In the data rows, the value 128 means zero.
Here are some points, each followed by its number:
[210 161  85 104 172  92 142 166 149 175 107  82 156  79 157 160 144 160
 130  70  90 101 153 101 137 128  78  84  97  83 104] 0
[195 131  48 123 159 170 119 144 143  99 153 113 139 107 118 128 144 156
 166 224 156 110 101 226  51 168  23  93 105 100 115] 1
[ 86  97  79 136 126 134 114 118 107 145 147 144 108 156  99 109 119 103
 137 135 161 148 108  98 148 112 189 170 151 161 144] 2
[ 85 126  75 135 135 103 137 123 133 129 138 152 131 141 118 118  96 127
 148 102 144 131 126  98 143 113 155 141 137 138 135] 3
[ 64 108 181 140 109 183 133 103 105  85 115 155 128 167 112 115 118 107
 125 122 157 148  95 101 146 114 184 159 149 155 142] 4
[142 110 115 136 136 114 125 108 124  48 132 176 116 143 117 113 141 119
  87 112 131 137 123 103 145 113 162 153 140 152 137] 5
[165 153 138 112 132 155 124 145 140 150  93  97 145  95 156 145 157 146
 188 145  89 105 177 100 133 128 100 101 109  97 111] 6
[255 202 255  75 188   0 177 222 176 255   0   2 186  25 216 207 217 193
 225  41   0  71 250 101 131 166   0   0  49  21  78] 7
[164 136 185 118 115 148 156 153 146 221  68  76 152  94 166 152  99 133
 122 138  49 123 158  91 144 130  96  91 100  93 114] 8
[ 74 101 142 145 103 188 113 104 117 119 133 145 123 171  91 108 103 115
  89 130 172 141 120 116 143 114 177 174 147 163 151] 9
[ 87 103  69 153 104 150 108 123 107  90 148 157 112 160 109 119 138 108
 123 141 114 141 122  99 147 112 189 166 151 160 143] 10
[ 62 101 118 154 115 241 116 117 110  25 131 152  99 151 103 116 121 113
 147 115 128 153 127 127 135 117 176 162 151 160 144] 11
[ 45 111 127 145 100 168 121 124 116 118 178 166 107 165  95 100 101 109
  69 125 158 156  92  99 153 114 186 171 150 164 141] 12
[ 60 110  43 129 102 125 105 123 113 137 161 108 107 166  93 100  94 112
 119 128 188 148  76 134 131 117 183 166 151 159 141] 13
[184 140 126 119 112 151 133 127 135  87 138 146 124 125 140 133 120 129
 132 102 181 129 154 101 148 119 155 129 129 121 124] 14
[ 73 103  77 141 109 138 116 118 115 135 190 123 126 164 107 109 129 107
 101 142 177 144 102 134 128 121 167 162 148 158 142] 15
[ 99 118 158 142 113 178 135 121 121 154 136 133 115 154 117 108 103 113
 129 186 146 126 108 255  49 160  71 125 130 139 135] 16
[216 158 108 115 123  83 149 150 143 102 106  85 115  75 142 155 134 131
 162 106 113 124 121 101 147 121 140 109 122 103 107] 17
[ 80 102  62 154  99 152 104 117 107  58 143 144 113 153 103 118 135 103
 122 147 147 139 110  99 149 112 189 169 152 161 144] 18
[ 87 112  88 137 133 144 134 107 120  69 126 140 132 138 136 118 123 136
 133 174  76 132 110 140 113 136 121 131 130 131 129] 19
[ 95 103 116 146 122 154 140 104 121  17 105 144 136 145 143 109 115 135
 126 185  67 139  92 155 103 142 115 127 130 133 130] 20
[ 95 102  32 155  93 142 101 125 105  59 144 149 113 157 102 124 151 105
 130 172 131 136 123  98 148 111 190 170 152 160 145] 21
[ 75 123 148 126 102 144 113  98 122 151 186 131 103 124 118 120 140 109
 104 116 157 153 160 100 148 113 187 162 150 154 142] 22
[ 55 131  78 130 133 240 115  88 111 116 130 169 115 129  99 106  72 114
 117 180 192 147  65 159 120 127 155 156 146 155 141] 23
[186 122 146 139 124  99 112 116 136  22 183 128 115 140 123 139 113 119
 116 143 141 127 157  99 145 120 161 144 138 136 135] 24
[ 92 111  65 138 108 115 118 124 121 180 180 116 127 150 110 109 135 114
 112 146 162 138  93 140 119 127 147 150 142 146 137] 25
[100 107  55 156 121 102 122 106 112 103 181 164 119 172  91  93  76 100
 111 224 180 141  84 255  13 177  59 134 136 155 144] 26
[141 127 198 126 111 154 152 140 139 204  72 103 149 113 157 138  87 123
 117 133  46 132 136  93 145 127 120 107 112 110 121] 27
Which two points above are nearest to each new point by angle? Their numbers follow each, nearest first.
[204 163 222  98 153  62 144 162 153 179  49  81 158  78 179 167 150 162
 153  99  55  99 172 105 144 133  71  65  92  74 105] 7 8
[156 123  54 130 144 180 118 129 137 114 157 126 132 121 111 122 134 141
 153 215 149 117  93 245  50 165  44 107 116 116 123] 1 26
[237 170 255  97 167  42 145 172 161 211  64  73 159  66 178 180 170 167
 213 104  80  95 191  98 141 135  44  55  86  67 100] 7 6
[ 89 124 150 152 105 230 113 117 119 193 187 131 117 130 111 115 134 114
 111 159 152 132 128 188  93 143 119 136 142 140 146] 16 23
[ 59 111 124 113  99 153 119 109 114 144 149 188 121 121 132  96  91 119
  57  96 120 149 144  92 148 110 177 162 144 154 143] 12 22
[160 164 223  97 165   8 149 155 140 131  83  81 166  87 187 167 164 164
 139  98  91 121 169 102 137 141  73  64  91  70  99] 7 0
[129 143 126 120 136 108 141  93 118  55 115 134 125 122 137 132 132 142
 143 108 179 130 141 101 144 124 138 124 126 117 121] 14 24
[ 59 123  67 135 129 201 119  99 111 121 127 167 113 141  98 107  67 113
 111 158 180 148  70 141 128 121 165 162 149 157 140] 23 13
[255 188 255  83 183  19 170 207 172 255   7  13 180  46 207 193 198 185
 229  68   0  76 219 104 127 165   0   0  58  35  84] 7 0
[ 53 112  61 144 128 113 131 110 127 100 148 180 122 162 100  97  63 113
 146  94 196 140  98  97 143 108 180 163 151 162 149] 3 2
[ 47  99 138 156 120 255 117 119 111  19 129 151  98 155 103 121 107 115
 157  97 126 157 151  98 152 109 190 166 153 161 144] 11 4
[184 121  94 127 137 117 130 116 128  75 148 159 113 130 125 118 165 123
  89 112 136 133 134 103 144 116 148 141 134 144 135] 5 24
[247 168 226  91 167   0 166 183 166 206  42  52 167  68 190 180 180 168
 204  43   5  87 188 101 128 152  10  35  78  58  92] 7 0
[ 85 127  80 131 129 215 113  96 116 113 132 156 112 130 100 109  98 113
 124 183 193 147  71 173 111 132 143 152 142 152 139] 23 13
[100 101 205 147 120 119 132 112 110 123 125 141 138 172 127  97 109 110
 103  93 111 154  97 100 142 121 192 157 140 156 134] 4 12
[255 184 255  81 180   0 177 204 177 224   4  35 185  46 209 195 182 182
 223  24   0  77 209 102 123 164   0   0  59  35  81] 7 0
[113  99 214 144 109 182 138 118 124  90 141 181 114 174 105 108 125 102
 135 147  88 143  73 255  36 168  75 133 134 153 136] 16 26
[101 108  97 149 133 141 124 117 116  76 185 164 119 173 103 111 118 103
 115 212 185 130  99 255  42 164  79 136 133 151 142] 26 16
[228 174  86  94 178  81 145 169 157 178 101  58 162  60 175 177 156 174
 139  63  70  89 178 101 136 132  52  62  85  62  95] 0 7
[224 153 137 114 111 145 142 136 145 109 135 142 126 110 157 145 133 137
 135  81 179 127 155 100 148 122 142 114 121 105 117] 14 17
[255 184 255  83 174  13 158 197 172 252  33  44 170  43 198 192 187 182
 233  95  28  84 216  97 140 142   3  23  67  42  89] 7 6
[ 69 100  86 138 123 113 116 111 108 139 157 150 107 155 100 108 116 105
 118 146 158 146  96  98 148 112 190 169 152 161 145] 2 13
